Questions about the row below.
1) Read off the first entry from the left.
2) Read off the entry just right of 153.50.
3) Read off the 3rd entry from the right.
4) Read off the entry just left of the centre entry.
5) Read off the last entry.
5.92,-116.40,153.50,-35.87,-79.06,-184.22,-144.20
1) 5.92
2) -35.87
3) -79.06
4) 153.50
5) -144.20

[[124, 79, 123, 121, 105],
 [123, 75, 126, 114, 101],
 [101, 190, 100, 105, 136],
 [112, 88, 118, 117, 109],
 [116, 88, 118, 119, 110],
 [100, 146, 100, 111, 127],
 [97, 137, 93, 105, 140],
 [99, 115, 102, 112, 131],
 [98, 195, 96, 108, 131],
 [103, 48, 97, 112, 140],
 [102, 53, 90, 115, 134],
 [106, 137, 102, 110, 131],
 [102, 190, 97, 98, 130],
 [119, 88, 121, 116, 105],
 [95, 137, 98, 105, 137],
 [92, 93, 86, 111, 147]]
The entry in the top-left corner -> 124
The first entry in the row that holds the largest entry -> 98
What is the smallest entry in the first column? 92
The top-right entry: 105
What is the second smallest entry? 53
What is the second entry on the main diagonal? 75
The fourth entry, reading row by row -> 121
The entry directly below 134: 131
The first entry of the smallest entry's row: 103
The bottom-right entry -> 147
What is the bottom entry of the column that holds the largest entry? 93
What is the smallest entry in the last row? 86
The entry just right of 106 -> 137
The entry directly above 106 is 102
The smallest entry in the first row -> 79
What is the entry directly above 117? 105
The third entry on the main diagonal -> 100
The entry just right of the smallest entry: 97
The 2nd-last entry, reading row by row -> 111
The entry just right of 75 -> 126
What is the smallest entry? 48
What is the entry just left of 134? 115

[[-390 -261 -914 -223 -202]
 [-376 -139  378 -305 -833]
 [ 353 -164 -147 -344  513]
 [  58 -288  235 -251 -263]
 [-110 -194 -250 -262 -322]
 [  95 -207  -98  -74 -148]
 [-311 -289 -348 -122  402]
 [-268 -118  -45 -274 -587]
 [ -69 -120 -325  -30 -379]
 [-125 -110 -552  -47 -181]
 [-185 -373  103 -289 -700]]
The smallest entry in the last column -> -833
The 5th entry in reading order -> -202
The top-left entry -> -390
Find the bottom-left entry.
Answer: -185
The entry just left of -262 is -250
Find the last entry, reading row by row.
Answer: -700
Find the entry just right of 95.
Answer: -207
Find the entry just right of -373.
Answer: 103
Find the third entry on the main diagonal.
Answer: -147
The largest entry in the first column: 353
The top entry of the column that holds the smallest entry: -914
The entry directly above -262 -> -251
The entry just right of -207: -98
The entry just left of -322: -262
The entry directly above -122 is -74
Find the third largest entry.
Answer: 378
The entry just left of -325: -120
The 2nd entry on the diagonal from the top-right corner -> -305
The entry directly below the centre entry: -348
Find the entry just right of -274.
Answer: -587
Find the entry just left of -274.
Answer: -45
The entry directly below the largest entry is -263
Find the second entry from the end, reading row by row.
Answer: -289
Find the last entry in the row that holds the largest entry.
Answer: 513
The fourth entry in reading order: -223
The entry directly above 353 is -376
Find the entry just right of -147.
Answer: -344

[[-1.705 -0.454  2.022  1.362 -1.932  0.351  2.818  0.035  1.336 -0.085
   1.824 -0.380]
 [ 2.876 -0.349  2.602  0.147 -0.631  2.066  0.062  0.824  1.299 -1.153
   2.637  2.548]
 [-0.622 -1.119  1.794  0.678  2.580 -0.787  1.920  2.799 -2.257  1.839
  -1.894  0.459]
 [ 2.351  2.915  0.212  2.472 -0.506 -0.964  2.512  0.296  3.022 -1.382
  -2.046  2.524]
 [ 0.353 -2.154 -1.373  0.785  1.482 -1.174 -1.988  3.176  1.991 -0.488
  -1.924  1.679]
 [ 1.014  1.982 -0.954  1.833  0.262  0.455 -1.407 -0.353 -2.490 -0.256
  -2.509 -1.088]
 [-1.067 -0.324 -0.771  2.208  1.063  0.818  3.127  2.183  1.537 -1.400
   1.214 -0.180]
 [-1.188  0.714 -0.893 -2.225  1.169 -2.344  0.470  0.410  2.676 -0.739
   2.156 -0.654]
 [ 3.178  1.304  3.072  3.080 -1.288 -2.235  0.980 -1.383  0.175 -0.119
  -1.101  1.339]
 [-1.517  2.269  0.830 -2.001  0.284 -2.176  3.178 -1.614  0.603 -1.970
  -2.508 -2.265]
 [ 2.926 -2.317  2.300 -0.153  1.657  2.179 -1.746  2.656  2.572  0.596
  -2.069  0.737]
 [ 0.711  1.987  2.658  2.665 -0.142  0.215 -0.762 -1.999 -1.672  3.051
  -1.541  2.075]
 [ 2.478  1.628  3.100 -1.003  2.472  1.762 -1.714 -1.205 -2.315 -0.924
   1.241 -1.425]]
The entry just right of 1.762 -> -1.714
Give the entry just right of 2.478.
Answer: 1.628
The entry just left of 2.269 is -1.517
The entry just left of 2.183 -> 3.127
The entry just left of -0.324: -1.067
Give the entry just left of 2.915.
Answer: 2.351
Give the entry just right of -1.714.
Answer: -1.205
The entry just right of the smallest entry -> -1.088
Give the entry just right of -0.506.
Answer: -0.964
Give the entry just left of -1.999.
Answer: -0.762
The entry just left of 0.215 -> -0.142
The entry just right of 1.304 -> 3.072

Questions about the array below.
1) Find the fifth entry in reading order.
2) Find the 2nd smallest entry.
3) Find the entry just left of 6948.
4) Find the entry just left of 3063.
5) Find the entry just left of the largest entry.
6) Find the smallest entry.
7) Find the entry just left of 5629.
8) Find the 2nd entry in reading order.
[[6015 3250 4299 3506 8641 2142 5319 5648 7255 3063 5629 6377 6573 6448
  5862 2439]
 [6854 3161 4358 2994 8303 2415 5021 5501 7428 3066 6099 6503 6011 6129
  5905 3107]
 [7638 2481 3725 2330 7418 3584 6897 3055 5773 4461 5120 2947 7217 7110
  5168 3735]
 [6139 3604 4658 3672 8679 2224 4834 6291 7753 2938 6095 7445 5927 5954
  6168 2761]
 [6217 4126 5031 3988 8619 2316 4357 6948 8109 2807 6581 8433 5141 5388
  6520 3054]
 [7153 2327 3559 2501 7816 2822 7025 3106 5889 4044 4837 2896 7807 7520
  5074 2961]]
1) 8641
2) 2224
3) 4357
4) 7255
5) 3672
6) 2142
7) 3063
8) 3250

Read these off the array that follows.
1) Which number is the entry just left of the smallest entry?
2) Which number is the 3rd smallest entry?
3) Which number is the entry just left of -8?
4) Which number is the entry just left of the largest entry?
5) Which number is the entry just left of -2?
6) Which number is the 2nd largest entry?
((-5, -23, 30, 19, -19, -16, -1, -24, -5), (0, -30, 33, 25, -27, -17, -8, -28, -2))
1) 0
2) -27
3) -17
4) -30
5) -28
6) 30
